[[ 16.6  -3.0  -7.9 -35.8  19.6 -62.4  -2.3 -40.6 -17.4  37.7]
 [  5.8  28.2 -23.1  -0.7  25.4   9.5   7.6  13.1   1.3  -2.5]
 [ 45.0   7.1   0.8 -10.0  -8.4  43.6  21.7  35.7   6.9   9.4]
 [-14.3   3.6 -10.1 -16.7   4.1 -15.2  18.2   9.1  13.0  22.6]
 [ -8.0 -14.1 -19.9 -14.2   5.5   1.8 -25.1 -16.0  12.6 -19.2]
 [-12.7 -12.1 -15.0  19.4 -28.4   9.2  10.1  49.8  31.8 -11.4]
 [  5.6   4.4  22.7  26.4 -45.9 -45.1 -16.5  -6.6  19.5 -16.0]
 [ 32.3  17.1 -22.1 -18.4   3.4  14.7 -33.3 -31.6  -6.3  28.5]
 [ 17.3 -22.1   1.7 -15.1   9.0  10.5  19.1  -4.3 -10.0  20.2]]
->
[[ 17.3 -22.1   1.7 -15.1   9.0  10.5  19.1  -4.3 -10.0  20.2]
 [ 32.3  17.1 -22.1 -18.4   3.4  14.7 -33.3 -31.6  -6.3  28.5]
 [  5.6   4.4  22.7  26.4 -45.9 -45.1 -16.5  -6.6  19.5 -16.0]
 [-12.7 -12.1 -15.0  19.4 -28.4   9.2  10.1  49.8  31.8 -11.4]
 [ -8.0 -14.1 -19.9 -14.2   5.5   1.8 -25.1 -16.0  12.6 -19.2]
 [-14.3   3.6 -10.1 -16.7   4.1 -15.2  18.2   9.1  13.0  22.6]
 [ 45.0   7.1   0.8 -10.0  -8.4  43.6  21.7  35.7   6.9   9.4]
 [  5.8  28.2 -23.1  -0.7  25.4   9.5   7.6  13.1   1.3  -2.5]
 [ 16.6  -3.0  -7.9 -35.8  19.6 -62.4  -2.3 -40.6 -17.4  37.7]]

[[-31.5 -57.3 -45.4 -53.4 -48.7  12.3 -55.8 -49.3  27.5  26.2]
 [-38.7 -37.7 -39.3 -21.7  20.6  17.8  25.7   4.4 -51.6 -13.7]
 [ 51.2  25.2  13.7 -31.8  -7.0 -24.3 -56.2 -56.4 -22.2 -47.2]]
->
[[ 51.2  25.2  13.7 -31.8  -7.0 -24.3 -56.2 -56.4 -22.2 -47.2]
 [-38.7 -37.7 -39.3 -21.7  20.6  17.8  25.7   4.4 -51.6 -13.7]
 [-31.5 -57.3 -45.4 -53.4 -48.7  12.3 -55.8 -49.3  27.5  26.2]]

[[ -8.8   0.9  27.2  33.5 -20.3]
 [ 10.4 -15.0   0.8 -13.2 -47.8]]
->
[[ 10.4 -15.0   0.8 -13.2 -47.8]
 [ -8.8   0.9  27.2  33.5 -20.3]]

[[ 50.5   8.1  32.2   7.7  11.8   8.8   3.3  -2.5  25.1  -3.2 -10.8  -1.1]
 [-25.8  13.9  24.8  -0.7   0.9  -5.7   5.3  11.0  -4.8  -1.7 -10.4 -15.8]
 [ 44.2   5.1  -6.7  -0.5  -3.4  -6.2   9.9   5.3   5.7  -2.9  18.3   6.3]
 [ 29.4   6.4   1.0  -4.9  -3.4  -2.8   6.5  15.1  11.1  -8.7  -1.8   2.3]
 [-46.7  -3.8  26.4 -22.8  -2.2   7.4   6.9  -8.1   2.7  -3.5  -2.0 -17.4]
 [-35.3   0.5  15.1   7.2  -2.5   9.1  11.1  20.6 -19.6  -9.0  -9.7  -8.4]
 [ 20.1  19.1  15.5  -9.8 -15.2  -0.4   8.7   8.5  18.9  -7.4   2.8  12.0]
 [ -6.5   6.0  23.7   9.7  -4.9  -9.9  12.0   9.3  12.6  -4.5  12.5   3.0]]
->
[[ -6.5   6.0  23.7   9.7  -4.9  -9.9  12.0   9.3  12.6  -4.5  12.5   3.0]
 [ 20.1  19.1  15.5  -9.8 -15.2  -0.4   8.7   8.5  18.9  -7.4   2.8  12.0]
 [-35.3   0.5  15.1   7.2  -2.5   9.1  11.1  20.6 -19.6  -9.0  -9.7  -8.4]
 [-46.7  -3.8  26.4 -22.8  -2.2   7.4   6.9  -8.1   2.7  -3.5  -2.0 -17.4]
 [ 29.4   6.4   1.0  -4.9  -3.4  -2.8   6.5  15.1  11.1  -8.7  -1.8   2.3]
 [ 44.2   5.1  -6.7  -0.5  -3.4  -6.2   9.9   5.3   5.7  -2.9  18.3   6.3]
 [-25.8  13.9  24.8  -0.7   0.9  -5.7   5.3  11.0  -4.8  -1.7 -10.4 -15.8]
 [ 50.5   8.1  32.2   7.7  11.8   8.8   3.3  -2.5  25.1  -3.2 -10.8  -1.1]]

[[ 16.4   7.5  20.9  12.9 -42.2  -4.4   8.0  -4.5]
 [  3.5  -8.6  -7.6  -0.1   7.9   5.0   5.2  12.4]
 [-21.3  -3.6 -14.8   2.2  39.9  -1.1 -16.9  -3.4]
 [-26.8  -9.0 -17.2 -12.3  59.0  10.4 -15.5  -1.6]
 [-15.9  -0.7 -10.6  10.4  25.2  -6.1 -15.6  -4.0]]
->
[[-15.9  -0.7 -10.6  10.4  25.2  -6.1 -15.6  -4.0]
 [-26.8  -9.0 -17.2 -12.3  59.0  10.4 -15.5  -1.6]
 [-21.3  -3.6 -14.8   2.2  39.9  -1.1 -16.9  -3.4]
 [  3.5  -8.6  -7.6  -0.1   7.9   5.0   5.2  12.4]
 [ 16.4   7.5  20.9  12.9 -42.2  -4.4   8.0  -4.5]]

[[ 12.8  20.0  -5.9  52.4  -4.6  -7.6 -21.3]
 [ 52.9 -53.0  52.0 -31.2  29.9 -29.0 -52.0]
 [-34.3 -37.0 -29.2 -29.2   0.8 -10.6 -51.4]
 [-37.3 -20.0  53.0  13.3  10.7 -30.1  48.2]
 [  9.1  36.9 -12.5  29.6  21.5  36.2  22.8]
 [ -9.5  21.0 -43.6   5.4 -50.6  22.5 -15.2]
 [ -9.8  28.5 -30.0  40.0   9.9 -34.9  13.5]]
->
[[ -9.8  28.5 -30.0  40.0   9.9 -34.9  13.5]
 [ -9.5  21.0 -43.6   5.4 -50.6  22.5 -15.2]
 [  9.1  36.9 -12.5  29.6  21.5  36.2  22.8]
 [-37.3 -20.0  53.0  13.3  10.7 -30.1  48.2]
 [-34.3 -37.0 -29.2 -29.2   0.8 -10.6 -51.4]
 [ 52.9 -53.0  52.0 -31.2  29.9 -29.0 -52.0]
 [ 12.8  20.0  -5.9  52.4  -4.6  -7.6 -21.3]]

[[-17.5  22.1 -12.8  60.0   4.8 -47.9  32.6  -8.1]
 [-11.6 -17.1 -10.4   7.6 -30.5  44.4  45.5 -50.9]
 [ 47.3  10.4   6.8  34.4  47.1 -41.2  17.8  19.0]
 [-51.6  29.4  -7.9  20.0 -12.8 -50.7 -30.3  23.6]
 [ 46.8  10.0   6.2  34.6  46.3 -42.0  16.7  19.2]
 [ 50.9  -2.3  -9.9 -30.4 -24.0 -15.8 -58.6  15.8]]
->
[[ 50.9  -2.3  -9.9 -30.4 -24.0 -15.8 -58.6  15.8]
 [ 46.8  10.0   6.2  34.6  46.3 -42.0  16.7  19.2]
 [-51.6  29.4  -7.9  20.0 -12.8 -50.7 -30.3  23.6]
 [ 47.3  10.4   6.8  34.4  47.1 -41.2  17.8  19.0]
 [-11.6 -17.1 -10.4   7.6 -30.5  44.4  45.5 -50.9]
 [-17.5  22.1 -12.8  60.0   4.8 -47.9  32.6  -8.1]]

[[  3.1  -2.4  -6.8   5.0   0.0  -4.5   2.6]
 [ -4.0   1.4  -1.9   0.6   2.8  -0.2   3.4]
 [ 26.8   8.7   7.5  -4.6  -3.5  -9.7  -1.8]
 [ 49.8 -20.2  13.3 -27.0  12.0  15.6 -15.8]
 [-46.5  16.4 -16.6  23.3  -2.9 -14.6  17.7]]
->
[[-46.5  16.4 -16.6  23.3  -2.9 -14.6  17.7]
 [ 49.8 -20.2  13.3 -27.0  12.0  15.6 -15.8]
 [ 26.8   8.7   7.5  -4.6  -3.5  -9.7  -1.8]
 [ -4.0   1.4  -1.9   0.6   2.8  -0.2   3.4]
 [  3.1  -2.4  -6.8   5.0   0.0  -4.5   2.6]]

[[ -0.4  -8.2  -9.4]
 [-14.5  20.3  47.8]]
->
[[-14.5  20.3  47.8]
 [ -0.4  -8.2  -9.4]]
